Here are some points, one per row:
array([34, -37, -86, 35, 54, 1, -3, 10, 26, 52, 5, -43, 46,
       71, 25, 27, 10, 84, 6, 9, 29, 32, 30, 42])
array([-14, -58, -57, 1, 22, -1, 119, -40, 52, -11, 31, -16, -39,
       74, -46, -58, -31, -3, 31, 24, -21, -32, 41, 77])
array([-8, -123, -6, 65, 42, -7, 34, -76, -49, -37, 7,
       3, 7, 16, -2, -65, -69, -56, -73, 28, -29, 0,
       -41, 86])
array([41, -88, 87, -49, -47, 68, -93, 7, 51, -6, 6,
       90, -18, 44, 38, 122, 29, -39, -127, 15, 32, 8,
       78, -34])
array([-27, -36, -76, 43, 9, -28, 36, 70, -48, 15, 37, -2, 23,
       41, 19, -67, -41, -15, 46, 40, -66, 19, 35, 9])
array([1, 64, 24, -7, 43, -25, -37, 46, -43, -4, 21, 17, 21,
       18, -56, -55, 34, -1, 31, -65, 19, -44, 0, 33])
array([-21, -10, 14, -39, -18, -25, -15, 4, 2, 47, 3, 15, 25,
       -7, 37, -14, 37, 8, -9, 12, 48, -7, 43, -16])
array([24, 9, -8, 11, 10, 16, 17, 1, 12, 33, -4, -6, 19,
       20, 28, -15, 31, 18, 24, 6, 15, -4, -5, 3])
array([9, 15, 22, -11, 42, 12, -34, 4, -24, -61, 7, 42, -20,
       -20, -32, -18, -19, -45, 31, 2, -54, -28, -5, 7])
array([66, 1, -7, 34, -2, 19, -25, -13, 2, -11, 5, 24, -26,
       -3, -1, 23, -17, 4, 56, 7, -54, -21, 16, 21])
array([41, 54, 7, -3, 48, -53, -31, 21, -2, -44, -2, -10, 4,
       -57, -19, -23, 25, -50, 35, -47, -40, -39, -45, 16])
array([18, -15, -11, -49, 0, 48, 10, -15, -2, -25, -26, 29, 17,
       82, 25, 4, -7, 0, 3, 16, -19, 30, -4, 57])
array([-34, -44, 52, -24, -27, -19, 19, 33, 20, 53, 124, 69, -49,
       -22, -51, 74, 0, 1, -31, -1, 29, -16, 13, -53])
array([37, -110, 76, -6, 15, 9, -3, -11, 50, -21, 42,
       -16, 45, 11, -15, -23, 24, 29, -35, 56, 49, 52,
       4, 36])
array([-34, -5, 20, -22, -8, 28, -64, 38, 33, 3, -37, 38, -3,
       -45, 4, 66, 38, -14, 20, -6, 10, -33, 57, -31])
array([0, -5, 52, -40, -20, 16, 33, -33, -51, -19, 34, 22, -61,
       -16, 8, 54, -42, 17, -24, 19, 41, 10, 6, 5])
array([2, 57, 5, 15, -18, -15, 24, 7, 0, 0, -8, -34, 26,
       -24, 24, -23, 20, -2, 15, 20, 1, 1, -16, 19])
array([-24, 1, 11, 6, -43, 16, 30, 42, 34, 20, 26, 56, -11,
       71, -22, 1, -17, -25, 20, 32, -11, 8, 16, -18])
array([0, -27, 21, -40, 3, -20, -12, 18, -1, 10, -2, 25, 23,
       -18, 65, 38, 41, -8, -11, -9, 55, -9, 56, -33])
array([75, -71, 10, 0, -21, 10, 94, -112, -62, -5, 20,
       -8, -127, 51, -85, 45, -127, 14, 84, 56, -9, 8,
       14, 17])
array([-12, 19, -30, -23, -5, -46, 31, -13, -45, 2, -9, -40, 53,
       11, 49, -29, -19, 28, 30, 34, 20, 8, 0, 25])
array([13, 55, 27, -18, -21, 13, -7, -8, -13, -8, -8, 26, -29,
       -30, -12, 7, 14, -15, 28, -16, -27, -17, -28, -18])
array([-4, 51, 36, -24, -31, -7, -24, -9, -28, -2, -9, 30, -15,
       -44, -5, -36, 5, -45, 10, -14, -15, -27, -31, -23])
array([22, 47, 35, -8, -24, -5, 8, 11, 10, 4, -2, 1, 17,
       -31, 4, -28, -1, -20, 14, 15, 10, 5, -6, -9])
array([15, -21, 1, -17, -2, 48, 26, -12, -41, -11, 40, -12, -16,
       6, 9, 34, -24, 42, 23, 40, -11, 14, -2, 5])
array([-11, -1, 71, -48, -15, 46, -4, -43, -26, 32, -6, 56, -71,
       10, -39, 26, 26, -13, -28, -25, 22, -37, -32, -27])
array([-2, 38, 19, -42, -45, -13, -15, -5, 16, 9, 6, -17, 33,
       -40, 2, -41, 14, -5, 37, 36, 20, -7, -9, -17])
array([24, -18, -89, 82, 32, 22, 46, -41, 42, -6, -15,
       11, -60, 62, -1, 1, -20, 45, 25, -17, -125, 26,
       -31, 36])
array([20, -16, 50, -6, 12, 25, -17, 48, 35, 18, 50, 71, -5,
       84, -64, 58, 10, -22, 45, -20, -2, -38, 3, -21])
array([-18, -89, -40, 60, 62, 25, 62, -127, -35, -17, -29,
       -50, -79, -46, -3, 9, -103, 38, -25, 36, 16, -26,
       10, 33])
array([-29, 54, -70, 15, -33, 22, -17, -33, -23, 55, -54, -19, -10,
       -44, 17, -38, -34, 13, -10, 33, -18, -14, -1, -24])
array([18, 32, 20, 47, 33, 25, -4, -15, -13, -41, -9, 22, -61,
       -18, -38, -7, -42, -31, -13, -18, -33, 12, -11, 39])
array([-29, -72, 20, 22, 106, 60, 20, -17, -27, -7, 47, -61, 89,
       6, -16, -77, 13, 66, -72, -98, 34, 28, 30, 3])
array([-27, -7, 16, 28, -36, 9, -14, -48, 10, 28, -17, 14, -8,
       -21, 37, -4, 16, 12, -8, 12, 35, 23, 25, 31])
array([-101, 31, -30, 15, -73, 64, -30, 51, 41, 30, -42,
       7, 19, -22, -11, 37, -11, -9, -11, 33, -39, -10,
       2, -88])
array([-3, 36, 36, -31, -69, -4, 0, 2, 32, -3, -19, -4, 14,
       -31, 4, -28, 41, -31, 25, 18, -18, -10, -19, -24])
array([12, 53, 19, 20, -19, 22, -20, 13, 32, -9, -15, 12, -1,
       -47, 5, -6, 7, -18, 5, -21, -26, -7, 13, -7])
array([-3, 26, 17, -23, -48, 7, 26, -29, -36, -10, -3, -39, 8,
       -37, 15, -31, -33, 2, 26, 34, -10, 15, -10, -25])
array([-8, -127, -58, 73, -27, -97, 39, -53, -61, 3, 13,
       -78, 51, -44, 86, -42, -61, 21, -59, -18, 91, 25,
       20, 36])
array([20, -25, 32, 21, 19, -14, 20, 46, 21, 32, 24, -1, 11,
       7, 6, 29, 76, -22, 9, -6, -5, 8, -46, -2])
array([43, -63, 25, 12, 11, -8, -39, -11, -37, 13, 62, 31, 24,
       3, 10, -14, 16, -16, -20, 49, -4, -5, -30, 32])
array([25, 42, 32, 3, 12, -24, 20, 38, 32, 1, -8, 1, -20,
       -11, 24, 64, 2, -19, 27, -11, 17, 10, 12, -31])
array([-56, -79, -127, 63, 79, -51, -3, -56, 20, -21, -56,
       -125, 32, -32, -8, -22, -3, -8, -2, -51, -15, -14,
       -45, 89])
array([-10, 31, 27, -11, -29, -25, -19, 10, 11, -6, 3, 35, 19,
       -25, 14, -18, 28, -23, 26, 15, -10, -15, -33, -16])
array([68, 10, 86, -43, 18, 56, 7, 39, -22, -25, 45, 50, -40,
       107, -51, 107, 15, -44, -48, -53, 15, -39, 11, 36])
array([43, 5, -7, 23, 25, 18, -21, 40, -53, 19, 25, 38, 5,
       43, -29, 24, -10, 22, 27, 15, 17, 10, -10, 37])
array([-60, 27, -127, -14, 35, 99, 0, 68, 48, -1, -50,
       -37, -25, 55, -43, 22, -51, 127, -85, -37, -33, 127,
       -80, -127])
array([14, 32, 20, 31, 14, -20, 1, 11, -39, 27, 5, 24, -10,
       -40, 19, -37, 16, -23, -11, -27, 14, -6, -13, 24])
array([-45, 44, -123, -57, -90, -80, -127, 93, 85, -100, -127,
       -127, 58, 9, 33, -41, 124, 10, -127, -124, -17, -42,
       67, -43])
array([-28, 42, -31, -24, 98, -127, -12, 71, 33, -12, 22,
       -1, 81, 100, 7, 48, -38, 6, -7, 40, 26, 61,
       -47, -52])
array([4, 73, 23, -35, -13, -19, -45, 24, -4, -27, -5, 3, 8,
       -46, 14, -28, 58, 3, 2, -25, -10, -19, -10, -13])
array([-3, 53, 17, 4, 4, -17, 5, 0, -11, 9, -9, 9, 11,
       -48, 15, -21, 27, -14, 33, -12, -3, -4, -27, -1])
array([-18, 29, 36, 12, -55, 2, 11, 1, 19, -5, -4, -4, 6,
       -41, 4, 3, 32, -9, 18, 12, 0, 19, -14, -16])
array([9, 17, 23, -5, -10, 25, 4, -40, 9, -5, -22, 29, 14,
       -17, 12, -9, 6, -7, 23, -8, 11, -35, 23, 17])
array([-49, 44, -114, -2, 24, -80, 41, 10, 36, 39, -39,
       -99, 22, -21, -10, 15, 0, 55, 55, -38, 48, 40,
       45, -11])
array([-16, 63, 28, -23, -25, 5, 19, 10, -17, 4, -8, -3, -15,
       -50, 2, -19, 9, -28, 3, 6, 6, -10, -17, -23])
These points spread out most along one direction. Take the direction at right angles to it along which they spread out most. Then take the direction at right angles to both along which they spread out most. Go by this last direction. How many in every 100 of the points above lie lower along it than each point below? Round to a whole number. More than half of the points above lie lower than the first one.
array([-21, -10, 14, -39, -18, -25, -15, 4, 2, 47, 3, 15, 25,
       -7, 37, -14, 37, 8, -9, 12, 48, -7, 43, -16]) 64
array([22, 47, 35, -8, -24, -5, 8, 11, 10, 4, -2, 1, 17,
       -31, 4, -28, -1, -20, 14, 15, 10, 5, -6, -9]) 25
array([75, -71, 10, 0, -21, 10, 94, -112, -62, -5, 20,
       -8, -127, 51, -85, 45, -127, 14, 84, 56, -9, 8,
       14, 17]) 39
array([68, 10, 86, -43, 18, 56, 7, 39, -22, -25, 45, 50, -40,
       107, -51, 107, 15, -44, -48, -53, 15, -39, 11, 36]) 91
array([12, 53, 19, 20, -19, 22, -20, 13, 32, -9, -15, 12, -1,
       -47, 5, -6, 7, -18, 5, -21, -26, -7, 13, -7]) 30
array([18, -15, -11, -49, 0, 48, 10, -15, -2, -25, -26, 29, 17,
       82, 25, 4, -7, 0, 3, 16, -19, 30, -4, 57]) 80
array([-4, 51, 36, -24, -31, -7, -24, -9, -28, -2, -9, 30, -15,
       -44, -5, -36, 5, -45, 10, -14, -15, -27, -31, -23]) 2
array([-8, -123, -6, 65, 42, -7, 34, -76, -49, -37, 7,
       3, 7, 16, -2, -65, -69, -56, -73, 28, -29, 0,
       -41, 86]) 45
array([9, 17, 23, -5, -10, 25, 4, -40, 9, -5, -22, 29, 14,
       -17, 12, -9, 6, -7, 23, -8, 11, -35, 23, 17]) 34
array([24, 9, -8, 11, 10, 16, 17, 1, 12, 33, -4, -6, 19,
       20, 28, -15, 31, 18, 24, 6, 15, -4, -5, 3]) 54
array([13, 55, 27, -18, -21, 13, -7, -8, -13, -8, -8, 26, -29,
       -30, -12, 7, 14, -15, 28, -16, -27, -17, -28, -18]) 14
